In the data rows, the value 128 means zero.
Some points, one per row:
128|122|102|142|186|127|154|128|109|114|103|143|125|131|112| 87|103|157|148|129|125|109|109| 93|161| 91|151|151| 82|127|136|141
120|144|132| 96|157|115|157|145|183| 89|113| 86|132|106| 94|123|135|101|146|161|133|162|147|130|106|138|123|140|147|145|148|129
205|132| 99|145| 96|160|117|133|182|161|105| 67|100|157|144|235|149|121|183|171|156|170|129| 99|128|224|148| 95|201|116|150|108
196|144|101|139| 60|186|170|104|195|182| 60|123|125|167| 96|207|157|161|134|185|139|212|189|103| 77|228| 97|101|212|126|148|131
176|133|139|186|196| 86| 75|149| 91|179|136|144| 86|112|154|145| 70| 65|117|124|139| 56| 25|138|255|102|166|117| 92|120| 93|117
113|152|145|119|128|108|125|154|145| 97|151| 97|156| 87|125|110|130|137|104|130|108|125|138|154| 99|128|117|142|140|143|136|118
149|168|133|106| 61| 83|  5|223|205|146|240|  0|136|109|190|234|118| 48| 96|171|132|123| 83|218|107|210|155|112|242|114|160| 82
145|120| 91|163|189|118|146|164| 27|186|106|163| 78|134|203|105| 79|151|145| 99|123|  7| 56|117|213| 59|163|101| 71|109|114| 98
125|155|120| 94|122|168|227| 79|129| 99| 90|144|145|115|106| 64|144|188|230|155|145|163|168| 87| 79|115|125|152|111|150|142|166
208|117|167|221| 81|108|  0|109| 45|174|147|224|127|165|189|203|135|122| 21|117|125|103| 85|183|163|133| 85|112|156| 74| 69|135
137|141|170|161| 94|110| 76|139|113|131|163|161|162|102|137|137|134|165| 42| 93| 95|105|137|171|117|121| 82|138|161|117|113|127
115|156|151|114| 93|155|135|117|155|104| 97|151|160|136| 72|150|177|190| 85|152|128|195|212|153| 39|138| 54|120|165|140|142|143
207|124|141|213|155|118| 50|126|163|147| 94|169| 86|154| 86|223|129| 34|100|161|153|179|100|133|182|176|119| 93|176|120| 98|141
109|149|123|118| 68|123|129|144| 98|118|185| 96|170|102|187|108|131|176|135|119| 97|111|127|140| 87|134|124|153|128|139|128| 99
100|145|194|121| 91|117| 86|146|147|110|165|134|179| 74|123|134|149|170| 37| 86|109|104|169|188| 74|120| 77|137|163|125|134|124
 85|152|144|119| 75|108|170| 93| 85|118|179|116|149| 78|148| 50|121|147|179|118|120|125|144|157| 72|141|131|157|117|153|107|125
 92|106|115|112| 80|200|146|125| 76|107|176| 65|128|163|231| 73|106|130|242|106|139|112|117| 61| 62|109|171|153| 77|108|149|140
118|140|145|128|137| 99|120|144|115|105|152|133|160| 81|133| 91|115|163| 90|112|100| 99|129|156|116|104|119|148|113|140|126|120
124|156|155|116| 81|159|144|132|149| 98|104|108|169|128|107|143|168|190|116|157|130|177|189|136| 43|160| 80|146|160|145|137|133
107|134|122| 67|196| 97|209| 94|197| 78| 68|146|128|106| 31| 98|142|124|165|152|141|162|156| 97|136| 91|132|146|107|158|135|163
135|141|153|139|148| 91| 90|156|142|115|163|100|139| 85|144|113|100|107| 96|121|109| 96|104|159|149|119|133|143|127|132|127|120
 64|154|162| 83|142| 62|184| 89|159|115|179| 70|117| 59|105| 44|105| 39|200|123|150|118|124|175|115|140|167|154|123|155|115|129
120| 17|106|125|241|179|126|147|102|140|113|142| 49|197|127| 98|121| 47|191| 94|118|114| 21| 35|241| 57|197|124|  0|123|163|124
139| 98| 94|107|189|169|177|126|154|110|100|107|100|163|125|103|125|125|214|136|140|143|106| 44|161|103|166|146| 70|126|167|148
134|155|106|142| 87|127|116|166| 83|163|170|108|145|124|207|143|114|184|134|112|106| 58| 97|135|145|137|140|126|125|120|119| 73
100|130|143| 80|206| 72|165|133|208| 68| 99|129|130| 89| 46|112|120| 77|112|129|131|137|142|137|147| 88|133|137|127|147|134|139
24 more points follow, each with its number after it:
112|120| 92|121|170|137|163|150| 83|113|144|111|129|132|176| 56| 84|154|187| 91|113| 69|101| 93|139| 63|170|159| 50|126|150|136 0
152|137|140|171| 59|165| 77| 81|114|122| 75|200|161|178| 72|173|164|195| 25|110|146|185|180|157| 70|161| 60|109|180|103|103|162 1
156|140|146|175| 98|129| 67|103|121|133|112|197|145|162| 78|180|145|155| 37|114|151|178|174|172|103|143| 70|111|176|111|102|152 2
130|155|138|100| 64|153|150| 92|151|119| 66|155|180|139| 42|146|175|217| 72|152|142|193|246|139| 11|130| 75|114|176|142|122|164 3
163|131|195|142|185| 67| 53|160|225|101|156|117|100| 68| 97|154| 73|  0| 70|119|130|134| 97|191|192|105|129|122|171|122|130|146 4
115|136|163|127| 91|127|107|140|121|113|161|132|169|102|144|122|139|185| 65| 94| 96|118|158|172| 83|122| 95|149|155|141|129|120 5
136|133|105|107|134|175|204|102|125| 98| 78|149|151|134|103| 98|146|203|189|158|136|163|167| 77| 95|116|115|151|102|145|148|157 6
204| 95|120|230|134|128| 43|147|  0|245|103|213| 66|184|253|195|101|111|105|123|157| 33| 27|122|255| 94|152| 71| 85| 60| 69|110 7
117|141|116|134|150|109|135|144|105|115|153|113|151|100|146| 79| 98|166|129|113|111| 89|109|129|141| 98|145|157| 86|137|130|122 8
139|138|154|169| 86|125| 58|121|115|136|146|168|150|141|120|171|157|148| 37|109|119|158|152|173|103|143| 76|124|174|108|111|138 9
 71|  0| 85| 49|255|196|210|105| 92|148| 87|255|  0|248| 37| 92|196| 40|186| 57| 76|124| 19|  9|255|  0|167|104|  0|167|192|120 10
133|142|121|100|121|153|157|137|188|100| 85| 97|144|138| 90|158|160|124|153|187|147|208|175|110| 70|167| 97|125|176|139|161|134 11
113| 84|100| 87|231| 39|148| 97|190| 82|107|168|101|122|  0|114| 91| 62|119| 87|132|115| 72|116|255| 72|158|145| 87|135|128|142 12
146|147|102|156| 75|121|124|153| 61|157|168|148|132|121|199|138|123|212|102|117| 99| 62|118|154|143|129|121|124|135|118|107| 81 13
 80| 11|  0|105|170|233|225| 52|144|148| 30|255| 94|196| 45| 54|130|138|105|110| 63|163|196|  7|187|134|164| 87| 35|135|148|160 14
136|142|136|128|120|121| 93|163|163|110|142| 80|142|125|128|161|132|105|112|152|130|152|132|149|105|161|117|132|173|131|143|116 15
116|128|124| 33|176|105|234| 85|240| 79| 34|137|115|122| 15|118|169| 98|184|191|151|202|185| 90|108|110|114|126|125|161|145|173 16
118|137|118|124|167| 97|122|158|133|120|172| 73|137| 96|156| 87| 82|119|144|112|112| 78| 83|125|166|100|169|155| 83|132|134|119 17
108|143|116|123|158|102|152|141|112|112|159|106|149| 91|140| 64| 89|154|153|106|109| 86|107|128|142| 92|158|157| 83|142|128|125 18
 92| 57|  0| 44|130|163|234| 51|255|130|  0|188|116|160|  0|104|156| 74| 77|196| 59|230|255|  9|124|205|134| 76|131|174|126|194 19
 75|112|122|120| 58|158|159|107| 54|126|202| 93|129|140|220| 47| 91|121|231| 89|131| 89|126|104| 66|107|168|161| 74|123|129|127 20
 25|160|230| 79| 86| 74|167| 73|136|101|164|114|147| 37| 90| 49|144| 78|138|112|131|150|195|225| 19|124|103|134|152|166|104|131 21
194|154|131|184|149|102| 64|157|127|178|149|106| 92|121|167|198|101| 75|133|135|145| 83| 54|142|223|161|156|105|150|120| 98| 99 22
134|149|142|139| 97|123| 83|134|153|122|110|125|150|142| 94|195|164|128| 61|143|145|177|172|161| 79|159| 81|114|199|126|128|129 23
Which two of these numbered points are nearest to each point below, looking only along the 5 directions in which the first points spread most? Their numbers follow each, nearest first.
113|133|120|100|207| 71|141|146|174|104|154| 87|129| 86|101| 86| 81| 91|140|104|123| 84| 83|131|193| 96|169|155| 93|136|136|125 > 17 18
100|153|128| 87| 85|127|138|147|160|106|174| 30|142|108|149|137|145| 90|184|179|144|165|133|137| 67|190|139|140|176|142|150|113 > 15 11
103|154|164|103| 65|161|122|130|131|107|122|124|190|128|101|167|168|196| 82|136|129|181|179|162| 22|137| 63|119|185|143|128|124 > 3 23
121|110| 87|116|198|145|168|152|100|112|124|113|112|147|165| 67| 92|138|200| 99|121| 79| 89| 71|159| 61|178|151| 43|123|158|140 > 0 18
194| 58| 83|201|156|181|137|123|  0|226| 25|255| 62|209|202|154|122|154|105|123|156| 75| 94| 91|235| 96|136| 62| 71| 41| 95|135 > 7 13
123|130|138|142|195| 82|115|136|130|109|137|136|141| 89|108| 83| 80|121| 98|107|117| 81| 93|141|182| 83|146|146| 94|133|121|135 > 8 17
135|118|128|110|177|113|153|114|213| 82| 47|158|109|136| 19|148|146| 80|106|171|141|202|175|113|127|122|104|121|147|148|137|159 > 16 11
 96|167|164| 82| 60|151|207| 65|117|108| 97|142|171|102| 94| 86|164|178|201|164|160|201|200|141| 19|158| 87|147|150|168|117|150 > 3 6
125|141|183|157|112|118| 78|124|133|103|107|176|155|137| 59|164|147|148| 18|103|139|172|193|168| 78|124| 58|113|182|136|128|146 > 2 9
194| 98| 98|186|149|175|125|132| 61|223| 79|171| 46|178|209|188|116|136|170|109|167| 72| 79| 75|236|142|148| 56|104| 81|105|106 > 7 22
 98|108|114| 42|228| 42|194|116|239| 77|106|115|101|114| 19|116|121| 56|148|129|142|136|113|106|203| 87|157|144|112|141|138|146 > 12 16
121|143|147|122|146| 98|112|157|154|102|161| 88|145| 82|137|106|109|111|105|122|111|100|114|156|129|114|130|147|126|139|135|115 > 8 17
